(in the rows, 128 means zero)
The same turns and mirrors carry the whole set onto itself and the rows of a family onto each other. Which other rows belong to the same family as each row named below? List them in the order they appear above.
These 32 rows form 4 families of 8 rows each.
gakat: [131 139 160 118 125 137 139  81 154 112 104 127 160 142 168 117 175]
Kene: [153 137 152 131 103 119 147 115 135 119 151 143 121 143 179 102 153]
fuvi: [145 116 151 117  94  99 132  90 137 130 145 125 128 136 129 124 137]
Pom: [137 134 120 162 118 142 152  58 142 115 116 138 148 117 125 113 153]
topeg: [119 146 150 160 117 135 137  63 132 117  93 126 150 136 160 115 171]
ruti: [142 105 150 120  92 112 155 102 136 134 140 102 132 142 142 120 156]
pup: [142 140 120 172 117 123 160  71 143 127 105 108 136 125 144 127 150]
Lidit: [122 172 148 143  95 120 148  96 113 115 124 133 116 136 169 101 148]
rem: [128 135 147 169 103 139 138  69 131 120 109 119 159 143 178 123 171]
gunat: [127 140 129 169 119 140 118  62 148 107 130 127 153 143 162 121 170]
Gisag: [130 148 111 168 126 130 139  66 159 112 128 112 139 130 136 125 151]
Pavus: [127 125 142 152 101 153 137  59 139 108 120 137 170 132 144 113 168]
sul: [141 113 149 138  92 124 143 111 126 133 154 130 148 150 120 125 144]
masi: [136 152 124 124 120 147 162  76 162 110 120 135 152 119 126 114 143]
muzo: [108 151 148 142  74 116 157  94 126 130 136  95 131 139 140 119 136]
pidud: [152 138 153 113 105 103 126  93 127 119 142 154 120 137 154 112 144]
fomef: [123 146 146 118 103 157 148  75 160 106 127 136 172 134 146 115 158]
sifa: [118 143 152 136  77 102 130  80 125 129 143 116 131 138 130 125 127]
rol: [125 138 142 162  77 115 158  98 133 132 153 102 127 138 146 114 131]
Rigat: [154 128 149 121 113 114 148 105 122 121 131 142 117 135 168 103 166]
pemiz: [144 151 127 122 124 129 172  93 171 122 112 110 141 131 149 127 143]
dotim: [125 147 134 158 121 121 156  65 148 125  96 102 140 126 128 121 150]
fudez: [132 147 152 117 109 143 149  91 165 113 116 121 163 147 181 124 165]
tezir: [124 163 151 160  85 122 143  99 121 119 146 131 124 142 175 103 142]
Dodu: [135 150 119 128 131 135 145  82 179 110 136 112 150 136 139 128 148]
vifar: [131 141 136 129 122 144 127  80 171 103 137 125 163 148 166 124 169]
tezoz: [130 168 144 144 103 128 141 111 114 118 143 154 134 143 140 111 133]
rut: [154 129 144 137 115 121 141 114 117 123 146 158 132 143 139 112 147]
Tuz: [114 154 149 144  80 128 144 108 122 127 153 125 149 151 123 123 132]
fego: [135 142 143 113 126 127 161  84 171 121 103 107 148 130 136 123 155]
ninav: [151 114 145 130  95 112 160 111 149 132 156 113 125 139 147 114 141]
tos: [123 167 155 134  88 107 122  85 117 115 137 144 124 140 156 115 133]

Which other rows belong to the same family as fudez? ruti, pup, Lidit, rem, muzo, Rigat, pemiz
Which other rows belong to the same family as Kene? gakat, topeg, rol, dotim, tezir, fego, ninav

The same turns and mirrors carry the whole set onto itself and the rows of a family onto each other. Which other rows belong to the same family as each row named below? List them in the order they appear above.
These 20 rows form 4 families of 5 rows each.
Dimit: [125 131 107 118 164 119 126 154]
boto: [107 109 115 131 127 104 104 119]
bipe: [106 145 153 127 141 123 142 132]
Gato: [112 157 100 138 131 133 114 140]
bareg: [116 141 155 136 152 130 141 131]
deg: [106 118 119 134 118 103 100 123]
san: [130 128 153 111 128 140 116 122]
Vib: [128 115 152 121 130 139 108 117]
Gid: [132 128 142 116 132 149 105 116]
laro: [123 135 120 129 169 111 128 156]
zefof: [105 113 113 139 115 119 103 121]
vapid: [131 118 140 123 139 148 107 110]
nol: [120 145  94 139 135 128 104 148]
kur: [112 104 116 134 124 120 109 110]
denik: [132 133 121 131 174 107 117 144]
zib: [111 148  94 132 136 140 114 144]
mase: [133 129 119 119 173 114 118 147]
ses: [105 142 150 136 145 116 143 124]
leto: [120 145 146 141 157 116 142 124]
fata: [119 152  99 138 122 121 104 138]

Which other rows belong to the same family as zib? bipe, deg, vapid, denik
Which other rows belong to the same family as bareg? Vib, laro, zefof, nol
Which other rows belong to the same family as fata? Dimit, san, kur, leto

The same turns and mirrors carry the whole set onto itself and the rows of a family onto each other. Which other rows belong to the same family as each row named below? List them in the order they appear above.
These 40 rows form 10 families of 4 rows each.
Zit: [149 120 123 114 146 131 173 133 136 173 188 114 112 126 155 174 146 139
 138 162 139 111 156 120 101 131 103 170 144 109 124]
bodi: [162 108  99 126 125 144 125 151 136 128 145  74 115 105 135 133 130 122
 118 164 107 105 128 142 119 127 119 128 137 106 128]
dono: [156 117 119 127 161 136 182 162 147 198 134  94  47 108 164 151 122 139
 106 161 111 111 120 133 104 132 120 129 127 119 125]
rofu: [149 161 103 121 170 115 162 142 123 152 157 114 112 103 151 137 130 114
 103 160 103 146 131 120 110 108 123 144  74 124 129]
Dom: [147 123 133 111 144 132 179 129 126 168 181 123 110 131 158 172 145 128
 133 154 142 115 148 122 105 120 102 169 145 107 118]
nota: [149 119 119 126 158 134 176 153 151 197 143  98  44 106 156 152 131 144
 114 155 103 120 111 131  98 143 122 129 133 128 125]
Patu: [155 121 120 127 165 136 177 151 148 194 135  95  47 108 165 148 134 141
 104 155 102 116 115 136  99 137 125 129 139 127 126]
pasi: [168 107 106 126 137 140 122 149 132 137 141  79 125  98 138 131 126 116
 124 161 101 111 127 139 117 133 121 128 139 101 115]
zusi: [145 130 124 113 146 131 171 125 130 173 180 123 112 125 155 172 139 132
 139 155 134 116 155 127 102 125 107 172 147 104 123]
dovo: [153 123 118 123 161 128 170 158 142 198 135 103  44  99 160 151 139 142
 114 158 106 109 116 135 100 133 120 117 137 125 126]
gumi: [145 125 125 118 146 133 179 147 128 169 188 115 114 130 162 171 141 128
 145 157 136 122 158 125 101 128 108 172 144 101 123]
Guri: [149 147 100 131 164 118 166 151 125 157 157 114 112 100 156 132 139 116
 109 162 100 137 128 119 118 102 128 143  65 116 125]
feg: [150 153  95 122 168 114 157 151 116 151 159 115 111 102 150 138 135 108
 109 166 101 137 125 126 115 107 126 137  71 121 122]
Kibes: [142 130 125 103 142 130 169 131 134 174 191 118 111 124 158 173 142 143
 142 158 135 126 143 121  97 128 102 167 140 105 124]
lom: [151 156  92 126 162 112 161 147 125 153 155 115 111 101 154 145 140 112
 104 168 100 140 138 125 115 105 126 146  70 116 133]
ful: [152 156 104 123 167 112 160 156 120 157 156 119 116 105 152 138 138 111
 105 154 105 143 128 114 111 106 123 141  74 121 126]
fili: [167 106 110 125 137 134 123 145 131 134 141  75 123 101 136 137 136 116
 115 160 100 105 132 141 110 129 128 125 140 100 122]
kulu: [156 151 106 121 172 115 160 154 119 160 157 111 111 100 154 135 138 113
 109 170 100 143 125 121 118 102 128 138  72 117 138]
lese: [150 152  99 122 161 108 159 150 121 158 154 121 110 103 155 140 141 117
 115 171 100 141 128 114 111 100 137 141  74 122 126]
venu: [139 125 135 112 149 131 172 136 128 176 189 115 109 126 157 161 141 138
 145 158 135 122 146 116 102 127 102 172 145 104 117]
Fir: [155 113 123 130 163 131 182 158 147 185 134 103  47 106 166 152 135 134
 111 150 112 107 114 134 107 135 123 128 138 132 126]
nav: [166 103 107 126 127 145 122 150 138 136 140  75 118  98 135 138 129 113
 117 161 107 109 131 139 119 126 119 133 139 111 119]
datif: [165 106  95 120 122 143 124 152 136 142 142  76 118  99 140 138 123 114
 118 166 102 113 137 142 119 134 116 133 131  99 125]
fomi: [155 107  98 130 126 140 120 150 134 131 144  85 121 103 136 146 130 112
 121 158 105 110 135 144 110 135 121 126 136 104 122]
vub: [143 129 130 111 146 131 170 130 132 177 177 121 113 126 155 169 144 129
 135 156 137 119 152 121 105 127  95 177 142 106 120]
Raro: [144 125 123 112 150 132 170 137 133 174 190 117 106 124 156 167 141 137
 139 158 132 109 159 119  98 120 102 168 146  97 122]
tup: [167 108  98 125 127 138 124 143 137 130 146  83 119 106 135 135 133 121
 127 157 102 108 124 148 114 129 119 129 136 104 115]
tikuz: [150 156 101 125 161 115 169 154 118 159 150 118 117  96 156 132 134 108
 103 157 107 136 127 129 114 108 125 145  71 122 121]
kive: [152 154  97 123 164 118 159 153 123 159 153 120 112 100 149 137 130 110
 108 168 107 145 140 125 118 113 125 146  68 116 130]
foz: [157 118 119 130 162 131 180 156 147 196 138 104  44 114 164 147 136 142
 113 157 106 111 121 128  99 139 122 127 137 123 126]
molip: [172 106 103 135 128 144 134 151 133 132 150  77 122  99 134 139 131 121
 122 158 107 111 128 143 118 138 115 122 135 100 117]
piraz: [145 129 127 112 149 119 165 130 132 172 190 124 108 127 147 171 141 133
 138 152 132 117 149 126 100 123 102 169 150 103 118]
Pob: [155 116 118 127 157 135 176 155 147 190 135 102  42 107 159 159 139 140
 109 146 112 113 121 141 101 134 121 125 136 129 127]
bona: [165 108  99 123 129 145 121 144 143 136 152  73 117 102 132 132 137 118
 124 162  99 103 130 134 118 129 128 130 138 104 125]
ninu: [142 128 126 109 145 127 177 137 127 176 181 117 107 126 154 173 147 142
 138 153 139 116 149 127 103 126 102 172 146  99 118]
Godim: [154 124 125 121 159 130 178 154 140 192 134 107  43 100 164 148 133 138
 111 149 110 123 114 132 104 141 129 127 135 119 118]
vimat: [155 121 124 123 166 127 178 165 145 196 133 101  46 105 164 150 128 136
 115 150 108 112 121 142 101 136 120 128 132 125 117]
Geka: [168 106 106 130 127 143 127 147 138 132 144  75 123  98 136 137 127 114
 123 161 100 112 133 140 113 123 125 125 131 102 122]
zinod: [151 162 106 126 177 108 161 149 123 152 153 115 119 101 149 137 141 109
 103 162 100 135 131 120 110 105 134 140  83 119 130]
rela: [153 117 123 126 164 131 178 158 147 199 137  91  47 103 164 152 135 135
 109 161 100 114 117 134 103 139 122 127 132 124 120]

Which other rows belong to the same family as nav? rofu, Patu, vub
Which other rows belong to the same family as gumi? dovo, lese, molip
Which other rows belong to the same family as foz? feg, ninu, Geka
Which other rows belong to the same family as vimat? Guri, Raro, tup
Which other rows belong to the same family as Fir? Kibes, fili, kive
Which other rows belong to the same family as pasi? lom, venu, Pob
Which other rows belong to the same family as ful? bodi, zusi, rela

